In the rows, zero is written as 128.
Y: rows in several groups, each row roughly a mix of its group's directions
Y (111 x 14)
[[115 150 138 124 156 123 134 194 128 151 120 101 136  94]
 [134 128 137  67 114 151 128  93 100 164 125 131 110 137]
 [156 138 143 119 113 134 105  89 116 143 123 191 135 152]
 [102 144  93 174 143 112 116 149 144 110 126 131 178 123]
 [148 131 120 103 117 148 100  88 127 144 112 178 152 156]
 [140 132 158  90 114 114 121  83 107 144 141 174 114 146]
 [100 130  89 113 141 118 149  67 113 133 125 109 121 154]
 [ 88 163 121 119 166  85 129 154 124 135 144 126 159 111]
 [105 149  91 171 150 111 117 134 143 108 129 142 178 131]
 [116 111  77 167 132 126 136  99 146  87 133 108 141 145]
 [113 144 177  97 136  97 139 169 114 152 136 122 108 105]
 [112 120 109 166 144 121 165 132 133 106 137  73  97 117]
 [118 117 115  59 108 149 117  89 114 149 129 129 133 140]
 [ 85 107 134 140 111  83 155 122 112 113 153  93 105 119]
 [126 111  86 183 120 150 121 135 152  96 115 113 154 133]
 [162 122 128 117 108 145 103  83 128 126 122 181 137 158]
 [ 90 142 106 131 159 112 152 153 126 124 146  74 130 102]
 [ 64 143 111 118 124 107 121 154 120 141 125 112 172 115]
 [106  90 135 125  92 102 141  88 126  95 150 120 102 145]
 [113 123  99 159 148 135 143 169 147 111 121  74 132 109]
 [152 110 136  93 110 141 133  68 115 132 138 144  94 149]
 [120 117 182 109  86  99 118 121 110 139 137 167 117 135]
 [ 59 130 111 103 127 105 142 132 119 133 137  88 140 117]
 [103 117 105 147 142 125 148 165 145 107 129  67 126 109]
 [ 61 127 104 102 122 111 140 122 118 131 140  88 139 117]
 [111 127 116 116 142 149 148 166 134 133 128  63 112  99]
 [166 129 120 119 123 153 118  69 120 135 123 168 121 156]
 [173 154 124 125 153 168 101 153 144 138 115 155 156 123]
 [138 136 150 108 112 116  90 129 121 143 130 190 166 133]
 [139 110  84 161 106 169 106 113 142 111 113 132 162 141]
 [ 86 147 110 128 131 101 107 144 125 144 109 149 186 134]
 [ 91 109 100 169 117 111 133 147 148  90 132  95 146 121]
 [ 84 121 108 140 140  76 148 104 131  94 153 111 130 136]
 [124 150 122 104 125 131 106  97 115 161 102 173 161 156]
 [ 72 127 102 131 130  88 116 135 149 111 129 130 174 130]
 [ 75 128  91 149 144  90 144 118 137 104 135 101 146 134]
 [ 88 115 127 167 115  99 133 171 143  98 132  99 141 116]
 [121 137 179 105 119 117 125 183 115 158 124 127 117 100]
 [114 122 166 157 119  92 139 184 124 125 139 112 115  99]
 [120 113 129 152 118 145 134 189 145 120 115  82 122 102]
 [103 126  84 106 133 132 143  65 116 131 125 111 128 153]
 [ 91 125  93  98 136 109 141  69 122 130 125 120 132 156]
 [162 124 108 158 127 131 116  76 128 105 142 169 137 152]
 [121 109 133 145 132 120 153 161 135 103 152  74  98 100]
 [103 108 112  99 131 127 159 105 120 118 147  72  95 122]
 [ 92 111  96 112 122 122 150  71 126 116 131  98 111 150]
 [152 137 162 103 111 151 100 171 116 160 115 153 144 113]
 [114 118 118  64 114 155 120  91 145 129 109 130 131 159]
 [ 78 132  78 123 131 116 119 116 134 122 120 119 179 142]
 [106 118 133 159 133 101 158 155 130 102 151  81 103 106]
 [105  93 103 142 106 112 140  86 136  83 145 109 121 148]
 [122 129  78 123 145 145 144  66 131 116 128 110 123 153]
 [117 127  98 120 147 161 158 119 136 131 111  67  98 128]
 [143 117  84 137 112 161 108  77 133 117 123 147 154 151]
 [112 143  82 174 151 124 120 135 148 104 126 126 173 132]
 [153 135 160 142 113 140  94 175 143 132 125 169 153 113]
 [164 121 127 107 111 158 105  84 133 124 120 171 134 159]
 [144 122 136  72 107 163  96 114 142 134 116 160 147 145]
 [171 140 128 117 129 157 111  86 118 148 116 175 129 150]
 [154 140  97 115 139 159 110  81 135 132 113 163 148 158]
 [113 107 125  56 107 139 104 147 127 143 126 118 155 120]
 [111 124  89 144 146 113 154  70 129 107 132 109 112 152]
 [ 93 117 106  72 127 119 139  81 116 138 130 108 121 146]
 [115 128 120  72 122 140 138  76 101 156 124 120 111 144]
 [148 110 133 108 128 143 158  92 118 122 145  98  69 129]
 [131  96 114 141 105 136 151  76 123 103 139 103  89 145]
 [164 158 153  98 147 139 117 117 109 168 119 171 123 133]
 [118  91 118 133 100 125 150  84 124  97 150  99  94 139]
 [100 137 105 175 149 109 146 166 130 113 124  87 142 115]
 [109 146 137 159 141 114 123 197 138 131 117 117 154 105]
 [112 127 118 174 131 104 109 150 165  91 133 150 163 128]
 [162 113 160 123 122 148 151 131 120 126 149 104  68 108]
 [125 119 128  97 124 173 144 129 143 147  85  89  95 138]
 [114 105 123  48 110 142 120 112 122 141 131 112 128 131]
 [162 108 156 119 121 148 149 121 127 119 150 106  66 115]
 [108 144  98 153 136 112 103 140 134 127 107 152 191 139]
 [120 122 112 144 145 121 170 116 114 115 141  70  87 121]
 [ 95 134  84  97 146 140 148  84 130 133 115  94 124 145]
 [126  89 107 122 112 136 150  85 133  97 139  92  94 143]
 [ 87 142  93 131 132 111 107 136 130 132 111 137 192 138]
 [166 141 134 117 124 150 108  87 116 149 118 182 132 149]
 [151 166 128 144 165 141 112 166 139 153 100 152 156 121]
 [152 140 131  91 125 163  97 126 134 159  98 166 151 141]
 [151 112 141 105 104 133 129  67 117 126 135 156 100 156]
 [161 125 148  97 105 155  95 116 132 143 122 182 139 138]
 [143 133 119  76 119 161  99  99 130 144 117 162 152 148]
 [106 110  96 111 120 136 152  70 120 120 132  94 103 149]
 [ 91 148 113 125 126 107 101 146 128 144 110 154 189 132]
 [115  91  99 139 118 130 151 105 140  89 138  79 104 135]
 [184 126 166 156 120 151 113 161 137 124 132 155 115 113]
 [141 144 164 118 128 133 112 192 118 160 119 138 137  99]
 [153 140  91 110 140 161 109  78 122 145 123 157 152 145]
 [174 135 123 126 125 161 113  84 123 143 115 171 127 153]
 [159 142 141 123 117 140 105  92 117 146 120 190 138 152]
 [ 84 130  80  97 129 127 124 115 113 142 114 103 170 138]
 [102 100 134  69  87 129 125  91 124 126 133 126 120 146]
 [ 93 141 146 151 135  67 122 161 126 135 130 151 153 116]
 [111 102 101 114 110 138 148  70 128 109 135 100 103 150]
 [ 96 149 103 109 130 119 112 101 115 154 103 155 174 152]
 [104 149 142 127 148 114 129 196 129 143 125 107 145  97]
 [129 163 143  76 164 109 132 115 105 166 137 147 124 122]
 [113 140 108 127 161 142 155 158 138 125 125  65 112 107]
 [169 132 157 172 129 139 119 180 139 117 131 142 124 106]
 [146 129 147  78 107 152  94 127 127 152 112 170 148 138]
 [124  87 135 134  89 113 141  88 120  94 158 119  98 139]
 [119 130 142 153 125 104 102 175 162 109 126 159 166 119]
 [160 130 156 119 107 172 109 170 124 161 103 139 127 113]
 [130 130  96 103 124 155 122  70 120 155 103 145 135 158]
 [105 119 155 150 126 103 151 178 135 120 129  89 101 105]
 [112 128 166 131 108  74 109 144 114 131 141 173 148 126]
 [ 89 112 114  70 108 126 136  86 115 133 136 108 122 142]]

one row of each group, then the others: which group is each in?
[115 121  78 171 143 137 134 135 154  93 125  95 150 128] => G
[121 108 104 129 136 132 162  97 132 101 147  77  90 130] => W
[139 164 137 148 163 126 117 182 130 155 108 141 151 108] => S

[173  99 122 134 103 182 128 105 134 125 110 121 100 141] => G
[149  97 126 108 103 145 137  68 122 117 134 128  92 151] => G
[137 114 119 157  99 127 115  77 134  99 132 168 138 161] => G
[ 81 114 102  96 121 124 152  89 124 132 122  88 110 142] => S
[147 117 130 180 141 124 155 132 146  89 146 104  89 120] => W
[106 118  91 118 143 119 159  78 118 119 132  88 105 146] => W
[121 138 165 136 124  90 116 180 112 135 151 147 149  98] => S
[ 91 103 145 162  95  99 132 168 140 100 133 107 130 117] => G
[135 156 154 107 146 137 110 185 138 158 101 143 148 115] => S
[135 149  75 120 169 165 139  96 137 130 115 105 132 140] => S
[129 125 101 141 124 122 124  60 124 128 118 163 134 166] => S
